In the data rows, 128 means zero.
Some points, one per row:
[158 123 161  72 192 149  86  94 129 150 134 118]
[ 81 181 103 133 113 159 136 137  92  81 123 107]
[160 121 116  65 106 122 138  71 129  87 120 160]
[143  62 135  99 101 153 155 140 132 123 121 167]
[101 169  79 175 110 147 140 131  61 115 145 122]
[154 130 114  66 142  94 145  85 161  85 133 112]
[114  67 129 180 113 133  63 128 102 165 114 130]
[143 124 165 100 129 142 166 173 138 139 170 156]
[125  67 129 161 105 139  63 155 116 150 123 118]
[143 138 102 117 177 114 129 105 190 135 180  99]
[166  88  72  95  93 139 138 117 136 125  90 178]
[ 85  89 144 152 122 140  66 129 153 141  62 119]
[125 190 164 149  76 111  90  70 155 134  82 128]
Here are 17 more points, each followed by its number:
[161 140 162 127 132 117 175 192 152 147 144 154] 0
[149 146 173 171 157 137 177 178  90 140 121 129] 1
[165 145 166 149 147 114 171 200 125 136 121 122] 2
[111 111 132  76 164 117 146 156 131 146 179 168] 3
[121  71 124 178 102 125  59 134 107 169 112 135] 4
[165  94  66 102  86 136 148 122 134 126  94 178] 5
[ 89 104 126  87 175 108 104 146  98 135 157  79] 6
[ 34 150 111 153 130 142 160  90 114 115 117 124] 7
[147 135 160 127 128 114 182 187 152 143 151 158] 8
[109 171  80 185 109 149 137 122  58 119 137 128] 9
[ 34 156 113 153 142 147 161  83 129 129 112 125] 10
[163 134 118  72 152 111 155  86 176 101 143 108] 11
[158  89  65 103  90 139 152 119 138 122  86 172] 12
[119  68 123 185  98 130  72 129 104 174 107 130] 13
[110 202  90 142 108 157 101 149  84 102 122 131] 14
[145 127 106  96 164 126 123  97 186 122 142  62] 15
[115 131 176 142 142 151 147 203 123 134 105 108] 16
Which three of these numbered points are nearest to each point below, ignoring the 3 directions in which the first points spread most? Their numbers follow each, nearest first.
[ 99 172 107 142 106 154 134 133  58 103 159 119] > 4 9 13
[120 127 176 145 144 156 120 205 115 146 121 124] > 16 0 2
[ 94  85 138  93 169 109  89 131 100 124 153  88] > 6 3 11
[144 158 156 133  78 103 101  51 159 177 114  83] > 13 4 5
[ 46  89 123 142 155 149 109 103 158 135  99 142] > 7 10 11
[ 82  88 123 154 109 148  72 127 145 142  58 124] > 12 11 5
[114 164 120  96 127 129 121 167 125 107 166 186] > 3 14 4
[132 126 143 153  77  56 147  72 171 151  96  97] > 13 11 12
[142  87 144 143 170 128 130 123  32 143 131 129] > 9 13 4
